In the rows, zero is written as 128.
One turn sends every row of this set to another row. A few are shown first. Where does it send the rows asked after them?
q918: [144 108 130 132 144 125  96 124 105  96 131 113 147 131 106 138 139 147
 120 127 139 141 143 123 126 122 145 130 157 128 165  90 140  88 102 132
 106 153 129]
q523: [141 133 133 138 155 134 115 135 114 101 128 115 148 129 106 154 142 129
 132 118 141 154 140 126 122 125 141 133 173 136 162 104 125  88  99 117
  99 149 140]
q318: [126 122 129 130  97 160 130 145 127 120 132 120 120 157 106 131 125 100
 126 144 121 127 148  98  98 137 139 114 117 147 120 132 118 127 153 100
 168 116 130]
q395: [154 110 141 142 147 129 102 127 120 109 134 107 147 127 112 150 137 146
 138 113 136 151 149 123 131 129 142 140 158 138 164 105 129  91 110 117
 105 146 131]
q174: [104 122 134 112  86 165 115 136 117 122 123 113 129 161 104  99 121 118
 109 100 128 113 151 113  93 129 131 116 128 122 134 132 142 107 150 138
 163 108 119]
q546: [141 117 122 133 164 136 103 135 105 103 134 113 147 118 112 158 142 141
 124 138 143 141 133 123 119 125 138 125 157 135 161 104 131  86 104 126
 100 146 134]
q805: [141 119 140 136 131 133 110 132 105 104 134 119 145 125 104 150 142 132
 113 118 146 150 137 137 126 121 147 122 168 136 170  93 132  87  93 124
 105 139 129]
q608: [144 120 124 130 165 132 101 136 107  99 131 113 149 118 112 158 140 140
 127 139 143 138 135 125 118 124 136 125 160 131 163 105 131  85 104 128
 102 142 133]
q747: [105 123 129 108  88 163 130 122 119 122 140 117 137 164 102 108 109 112
 116 131 112 117 151 106  93 130 143 118 138 134 130 126 128 118 148 129
 159 110 108]
q563: [121 124 116 132 100 120 115 125 137 116 158 143 106 144  86 128 138 101
 114 117 131 120 173 134 113 145 140  78  93 120 126 128 105 115 129 115
 127 123  98]
q298: [152 107 141 140 144 134 106 131 111 116 141 108 145 113 114 161 140 139
 123 124 145 146 136 129 125 123 139 132 157 144 172 110 126  87 106 123
 111 127 132]
q151: [ 91 142 112 101 122 153 130 114 127 125 154 121 147 159  95 113 105 110
 125 124 111 114 162 117  89 134 136 108 144 117 124 139 111 104 144 140
 129 111  94]
q500: [118 123 119 131 100 128 109 139 134 116 143 131 103 145  92 118 146 105
 108  84 143 111 173 137 111 143 126  82  93 107 130 135 124 102 136 127
 129 114 105]
q800: [109 126 131  97  92 159 125 115 126 118 130 111 119 184 109 106 111 126
 103 114 118 129 143 102  98 118 134 121 122 124 132 123 130 105 154 144
 145 108 121]
q656: [155 107 141 140 144 133 102 129 109 114 138 108 145 113 110 162 138 139
 123 126 144 144 140 134 125 122 141 129 158 142 173 108 125  85 105 125
 109 127 130]
q739: [141 131 131 137 157 135 117 135 112 103 131 115 149 127 108 156 140 131
 133 116 141 154 136 125 122 127 142 134 171 135 158 104 129  90 101 120
  98 150 138]
q920: [111 131 113 124 125 128 119 113 143 131 167 124 128 140  92 129 116 108
 133 115 116 118 178 130 103 146 132  96 116 118 128 152  94 102 143 128
 118 105  88]
q688: [114 132 119 128 127 138 112 129 146 132 151 113 122 135 102 122 127 111
 130  86 129 113 179 131 102 143 116 105 115 114 130 163 110  95 154 136
 124  94 104]
q547: [122 151 116 121 110 151 133 146 140 106 123 136  96 172  99 144 137  98
 111 118 144 139 139 114 104 129 131  88  93 124 115 128 108 113 135 108
 131 127 144]
q9: [139 117 139 136 131 134 113 132 103 108 137 119 146 124 107 151 141 137
 115 114 144 151 136 134 128 124 145 126 167 136 170  93 134  88  91 127
 108 142 129]
q925: [121 131 120 114 128 134 120 111 154 130 159 118 112 154 102 142 118 115
 120 104 130 121 164 130 102 133 121  96 103 117 136 154  94  94 147 136
 106  87 101]
q537: [145 106 132 132 142 125  96 125 107 101 132 116 144 127 108 142 141 149
 121 125 142 142 140 124 128 123 145 129 154 128 165  90 142  87  98 130
 106 153 127]
q48: [128 126 135 132 101 164 120 157 132 121 117 110 113 150 112 127 131 107
 129 110 135 118 149 105  95 138 122 117 108 138 121 145 128 114 158 110
 164 105 139]
q435: [ 98 147 108  92 134 157 128 114 133 119 144 115 129 170 105 119 109 119
 111 118 124 117 149 112  88 123 122 108 129 112 127 143 110  94 150 151
 114 102 112]
q361: [155 112 144 143 146 125 101 125 119 105 132 105 145 128 109 149 136 142
 136 116 135 151 150 122 131 126 143 142 161 136 168 104 127  88 112 120
 108 146 133]
q453: [133 131 138 121  99 162 128 134 141 121 122 113 104 175 112 132 121 113
 121 119 128 140 142  97  99 127 128 120 105 140 121 134 114 117 159 109
 155 112 144]
q822: [121 135 110 131 106 142 128 150 128 104 138 143 104 152  91 136 140  91
 116 140 132 125 152 115 104 141 140  85 101 132 113 123 112 125 135  98
 143 134 126]
q469: [117 143 110 127 118 149 124 163 131 103 119 136 104 152  98 128 150  92
 117 111 150 117 149 118  97 144 125  86  99 119 113 137 127 112 140 111
 141 125 133]
q668: [123 130 122 123  96 132 119 122 144 117 147 135  95 163  94 139 138 110
 100 103 144 129 159 137 116 131 131  78  85 116 130 128 106 103 127 125
 117 112 113]
q743: [ 87 151 109 105 130 159 125 136 122 117 134 118 137 153 100 106 120 110
 123  99 128 109 157 118  86 134 121 108 137 110 123 151 126  95 148 146
 131 106 114]

q523 turns into q805
q500 turns into q688
Now these:
q920 turns into q151
q800 turns into q453

